Each path below is one point turned by a fixed rotation once a step. After each direction that follows a path, write how fast that rotation turns it, in deg/step (0 if it stays still).
Each turn is a multiple of 5 degrees from 10 to 175, or 0.
Each row of a path follows its step; steps can be skipped.
path 1
step 0: [  8 -36  11   9  22   5  -9  16  -7  19   3  12   0 -20  19  -1   5  -9
  -9  21 -15   4   7  27  21  10   3 -17 -12  44  19]
step 1: [-23 -30   2 -13 -15  13  19 -36 -17   6   3  21  21 -18   8   9   7  -6
  -3  -8  -3  16  21   8 -27  25   1   9  13  32   0]
step 2: [ 31 -23   7  28  -1  21  11 -14 -30 -15   7  -3  12 -21  34   4 -12  17
   1   0 -10  11   9  21   9  26  13 -11   9 -23   4]
step 3: [-17 -14  32  -4  14   9  16  16 -28  13   7   0 -27  -4  13  -3  -1  14
   2  10   7  20 -27  22 -11  24  18  -6  27  24 -10]
step 4: [ -3  -9 -16 -22   5  17  45 -20 -10  27  -5  22  10  10  29 -10 -11  17
   5  12  16  19   2  -2 -12  18  -8   2  -1 -26 -21]
step 5: [ -1  15  25  -3   3  16  31  31  -4 -15 -21   0  11   8  24 -22 -23  16
   2 -15 -29  19 -10  13   3  12   0 -25   3 -20  13]
step 6: [-18 -15   4 -20   0  19  25  17   5  44 -10 -14 -22   1  -6 -21   5 -12
   0 -13  -3   3  -9  24  12  11 -15 -33 -14   5 -25]
step 7: [-20 -15 -10 -19  15  13  25  11  20   2 -10  23  25  11  14  11  15  -6
 -30 -10 -10  18  29   6 -13  -1  14 -25 -25 -22  -2]
step 8: [ -4  -4   5   4 -34  32   8   5   0 -20   3  -7 -22  -5  -2  -2  -2 -11
 -22 -27 -48  28  13   9  16  -2   9 -12  -7  -3 -17]
step 9: [  5 -19 -23 -27  20   6  -4  14  -8  15  10  11 -41 -26   3  12   7   0
 -18   6  -1  12  20  31  24  -9  22 -18 -11   7  -3]
step 10: [-22  -8 -13 -33  -8   9  11  -8   0  -9   7  35   6  -2  19  25  12 -19
   5  10 -31  36  10 -14  11  13  18  14  11  10  11]
Directions:
[  3  -4 -11  -1   0   1  -6  -6  -1   0  -7  -3  -3  11  -9   2   7   7
  -8  -4  -4   8  -2   0   6   4   0  -2  -4   5  11]
35
[  4  -6   4  -4   1   2  -5 -10   3 -10  -6   1   3  -7   1   0   5  -4
   3   8   2   2   3  11   8  -2   3  12   7   6   0]
35
[15 -7 -3  0  2  2  1  8 -6  5 -9 -2  4 -3  4 -3 -2 -1 -7  6  8 -2  6 -8
  3 -8  6 -2 -2 -2  2]
160
[ 4  0 14  9  1  6 -2  6 -2 -4  4 -2 -4  4 -3 -7 -5  0 -5  7 -9 -1 -8 -3
  7  1  1  3 -9  8 -3]
130
[ -3   4  -1   0   9  -3   9  -5  -4   9  -2   1   4  -6  -4   6   8  -7
  -1   5   1   5  -9  -1  -5  -4   5   7 -13   3   0]
120
[  1  -6  -1  -2   6  -7  -3   8 -11  -7  -4  -6  -8  -9  -3   0   6  -1
   9  -8  -1  -6  -7   3   7   6   1  -3  -4  -5  -2]
115
[ 4  1  8 -2  3 -6 14 -2 -2 -1 -1 -5  8 13 -1  0  1  6 -2 -5 10  1 -7  5
  8 -1 -4  0  6 -3 -7]
35
[ -6  -1   5  -4 -12   0   1   6  -5  -1  -8  -5  -1   1  -2  -1   4  -8
   1  -6  -1   7  -5 -10  -5  -3   4   3  11   9  -1]
155
path 2
step 0: [  7 -24  28 -17  12   7  21 -12 -20 -15  -5 -25  30  -1  -5  37   1  -9
  -7  15 -11   7  28   0  -8  -4   6   1   4  13  -3]
step 1: [ 13 -12 -22 -13  20 -10  33   3  12  -1   1 -13 -28  10  12   8 -15 -15
  13   2  17  12   4  -4 -32  21   3  21  -5  -9  22]
step 2: [-16  -2  -8   9  29 -24 -11  12   2  -7 -24  13 -20 -26 -19   3   7   3
  12 -29  -9  -5  -8 -31  -3  -3 -21  16  12   5   1]
step 3: [ 12   8  13  25  -7 -13  21  13 -34 -23 -13  21  33   6  -6   4  -4  -5
 -12  -7   8   4  -3  -9   1  -8  15  10  33  -4 -18]
step 4: [  0  -7 -20 -17  15 -13  32 -19 -23  13  -3 -14   8  11   6 -24 -16 -12
  14  13 -20  -4  13 -12  11   0  34  -3  -8 -18 -11]
step 5: [-26  10  16 -26  31  -8  19 -18   2  16 -15  -7  -4  -9  -7   0   5   3
  -1 -20  18  -5  -1   4 -25  23 -20  -6 -18   4 -27]
step 6: [ 12   2  23  25  28  23  11  28  15 -13 -12  19 -17  13  -4  11 -23  17
  10  -1   0 -23 -18   2 -12   1   7  14   8  -3 -20]
step 7: [-11 -10  -5   9  16   1 -18   2 -16  12   8   9  -2   3  12  -1   8  -2
 -18   2 -28   6  17  -7  11   6  35  49  17  -1 -17]
step 8: [  9  12  27  -2  12 -31  28  -9  -9  30 -20 -14  -5   6 -15   4  13  -7
 -27  18   6   9  33   6   9  -6   1   6  -4  10   9]
step 9: [ 22 -17  11  -6  22 -11  19 -14   9 -34   7 -30  -8  -4  -5  32 -23  -8
   9   8 -15 -11   1  -7 -13  -1 -19   5 -17   0 -10]
step 10: [ -6 -10 -45   2  20   5   6   8  12   2   2  19  -7  -3  -5  25   1 -16
   9  -5  21   6   4 -14 -28   8  -4  30  27  -3 -10]
Directions:
[ -4  10   0   0   5   2  -2  -2  -4  -9  -3 -12   4   9   3  -3   1  -5
   2  -2   4   5  14   2   2  -6   8  -3  -8   4   3]
90
[ 0 -8 -4  2 -6 11  7 -3  7 -8 -5 -2  7  4 12  7  2  0 -5  2  2 -6 -4 -8
  2 -7  5  4  3  1 -5]
115
[ -5   6  -4  -2   3   3   6   3   1   6  -7   3   0  -2  -3   8   8  -5
  -5  -3 -11  12  -9   5  -1  -8  -1  -6  -2   7  -2]
130
[  1   4  -2  -9  -5   5  12  -4   3   1  11  -5   4  -5 -13   5  -1  -6
   7   4   2  -4   4   0   5   4   0  -2  -3   2  -7]
80
[ -7   1 -10  -7  -4   2   1  -7  -5   6   5   1  -9  14  -1  -2   6   3
   5  -2  -3   1   0  -4   0  -6  -6  11   1  -4   0]
125
path 3
step 0: [-12 -14  13  11   8  -6  -5   9  14  26   3  -1 -12 -11  18  18  -5 -16
 -13  -5  15  16   6  -6  33  -9  27 -11   1   6 -20]
step 1: [ -8  -4  15  23  -5 -23 -14   7 -19  19   4  14   4   0 -15 -13  15   3
 -26   7   6  19  -1  13  -3 -19   5   6 -14 -20 -19]
step 2: [ 19   4  -3   2   9  -4   0  11  -7 -15  35  14  25 -12  -9 -22  -5  23
   7  18 -16  13 -13  -1   3  -2 -12   3   3 -28  -5]
step 3: [  5 -19   5 -15  -7 -24  17   6  25 -19  22  -9   9  21   2  -2 -11  13
  21   4 -12 -14   8  -6   7 -11   0   2  13  -1  28]
step 4: [-15  -5   8   5 -29   5   3   0   3   5 -20  -2   9  19  14  27 -28 -12
   4   2   0 -13  -3  -9  -3 -24 -28   0  -4   6  19]
step 5: [ 10  -6 -20  13  14  20 -24   1   9  30 -19   2 -11 -12  15  11 -23  19
 -11   4   3 -11  -6   5 -16  -9 -13   6  -7  17  -3]
step 6: [ 12   0   2  22  22   5 -11 -25  18  10  19  -3 -18   0 -21  15   5  17
 -26 -18   5  18  -3  -4  -5  24   5   4   1   5   6]
step 7: [ 12   5  24   0   6   3  19  10   8  11  14   1   5  -7  -4 -10  11 -20
 -23 -12  -5  33  33 -18  15   8  -6  -5   6 -10   2]
step 8: [-23 -13   2 -18 -14 -13  11  23   0  22   9   3   7 -16 -14 -30  -5 -15
 -21   9 -13 -12  -4  -6  13 -13   5   4  11 -13  -9]
step 9: [ -2 -21 -24   6  -4 -18 -16   1   5  -2  12  27  21  11  -3   9   0 -18
  10  10 -23  -9 -33  -2  -4 -12   7  -2  -2 -19  -9]
step 10: [ 30 -16  -3  29  11 -18  12  11  -7  -6   0 -11   3  11  10   7 -20   5
  28  -6 -10  -3  -8  12 -11  -4  -2 -12 -21  -7  17]
Directions:
[  4   6  -5 -11  -8  -1   2   3  -1   9   8  -1   2  12  -4  -8  -2   1
   5  -4   7   6   1   0   5   9  -7   1   3   4   1]
80
[  6  -2   0   4  -1   9   7   2   9  -8  -5   2  -7   7  -3   3 -10  -4
   2   3   9  -2  -4   5 -10  -2  -4   3   2   9  -3]
55
[-2  1  5 -3 -4  7 -9 -4  0 -2 -3 -1  3 -1  2  5 -1 15  6 -4 -4  0  5 -2
 -4 -4 -7  8  4  8 12]
45
[  1   8  -2  -5   7   1   0  -2   8  -1  14   9  -7   1   7   6   3   0
   4  -5  -4  -2 -10   3   0  -1  11   3   3   0   5]
110
[  0  -1 -10   2  -2   2  -1   0  -4   5  -9   7   0   5  -2   4  -9   0
   8  -1   2 -11   1  -7   3   1   7 -11   1  -6  10]
65
[ -9  -3   0   5  -7  -1  -8  -5  -5  11   2   7  -1  -3   7  -3  -2 -12
   3   9   3  -2  -1   8   1  -4  -1   4   6   8   1]
90
[ -8  -4  -4   3  -1   1  -7   8  12  -2   1 -10  -2   2  -7  -6   4   7
  -3   7   0  -3  -3   3   7   1   8  -6  -1  10   4]
135
[ -2  11   0   5   0   8   7   8   4   5  -4   1  -4 -10   3  -7  -3   2
   6   4  -6  -3  -1   6   6   3  -6   6 -10  -6   3]
125
